[[126 131 131 128 127 130 133 128 128 124 131 130]
 [128 110 124 120 151 135 134 138 140 125 144 140]
 [130 119 125 129 142 121 123 138 115 135 138 115]
 [127 126 132 127 126 136 136 129 143 122 125 145]]
=>
[[126 131 131 128 127 130 133 128 128 124 131 130]
 [127 126 132 127 126 136 136 129 143 122 125 145]
 [128 110 124 120 151 135 134 138 140 125 144 140]
 [130 119 125 129 142 121 123 138 115 135 138 115]]

[[133 128 103 107 139 110 139 106 124 102 107 113 135 134 131 133]
 [130 112 109 103 142 140 152 137 113 138 155 143 131 110 105 112]
 [140 119 149 118 138 129 139 127 106 136 119 135 114 149 146 115]
 [148 126 112 115 116 131 135 120 113 128 142 109 121 105 150 139]]
=>
[[130 112 109 103 142 140 152 137 113 138 155 143 131 110 105 112]
 [133 128 103 107 139 110 139 106 124 102 107 113 135 134 131 133]
 [140 119 149 118 138 129 139 127 106 136 119 135 114 149 146 115]
 [148 126 112 115 116 131 135 120 113 128 142 109 121 105 150 139]]

[[110 135 113 127 106 132 133 132 136 137 135]
 [129 129 131 126 115 129 133 135 120 123 130]
 [123 124 140 125 124 126 144 127 122 132 129]
 [143 122 127 130 135 127 116 132 113 122 129]]
=>
[[110 135 113 127 106 132 133 132 136 137 135]
 [123 124 140 125 124 126 144 127 122 132 129]
 [129 129 131 126 115 129 133 135 120 123 130]
 [143 122 127 130 135 127 116 132 113 122 129]]

[[140 129 123 133 103 148 149]
 [127 116 151 126 136 112 131]
 [118 143 110 125 134 142 105]
 [141 103 128 115 112 116 135]]
=>
[[118 143 110 125 134 142 105]
 [127 116 151 126 136 112 131]
 [140 129 123 133 103 148 149]
 [141 103 128 115 112 116 135]]

[[120 104 137 112]
 [110 145 105 130]
 [104 100 106 107]
 [140 152 142 150]
 [156 156 109 115]
 [102 116 135 145]
 [144 105 147 109]
 [ 98 125 107 137]
 [101 151 106 148]
 [142 137 149 147]
 [137 134 107 107]]
=>
[[ 98 125 107 137]
 [101 151 106 148]
 [102 116 135 145]
 [104 100 106 107]
 [110 145 105 130]
 [120 104 137 112]
 [137 134 107 107]
 [140 152 142 150]
 [142 137 149 147]
 [144 105 147 109]
 [156 156 109 115]]

[[120 125 110 139 128 127 123 120]
 [133 121 130 126 110 136 130 132]
 [124 138 127 127 155 116 129 122]
 [134 121 131 125 111 136 131 133]
 [130 121 127 129 111 136 127 132]]
=>
[[120 125 110 139 128 127 123 120]
 [124 138 127 127 155 116 129 122]
 [130 121 127 129 111 136 127 132]
 [133 121 130 126 110 136 130 132]
 [134 121 131 125 111 136 131 133]]

[[129 124 130 123 127 142 122 126 128 126 115 124 132 128 133]
 [123 133 125 126 128 138 130 135 130 126  99 124 133 129 127]]
=>
[[123 133 125 126 128 138 130 135 130 126  99 124 133 129 127]
 [129 124 130 123 127 142 122 126 128 126 115 124 132 128 133]]
---
[[117 111 122 106]
 [125 119 127 126]
 [116 113 122 100]
 [123 117 126 121]]
=>
[[117 111]
 [125 119]
 [116 113]]

[[150 122 132 133]
 [150 131 134 126]
 [150 129 127 132]
 [150 144 137 130]
 [150 112 119 119]]
=>
[[150 122]
 [150 131]
 [150 129]]

[[130 136 113]
 [151 142 110]
 [123 132 137]]
=>
[[130 136]
 [151 142]
 [123 132]]

[[116 104 111]
 [109 111 123]
 [109 107 118]
 [111 104 114]]
=>
[[116 104]
 [109 111]
 [109 107]]

[[133 114]
 [137 140]
 [125 116]
 [148 112]
 [151 109]]
=>
[[133 114]
 [137 140]
 [125 116]]

[[118 122 135]
 [141 134 124]
 [141 114 105]
 [140 133 125]]
=>
[[118 122]
 [141 134]
 [141 114]]

[[133 125 133]
 [142 151 138]
 [131 137 126]
 [145 153 139]]
=>
[[133 125]
 [142 151]
 [131 137]]
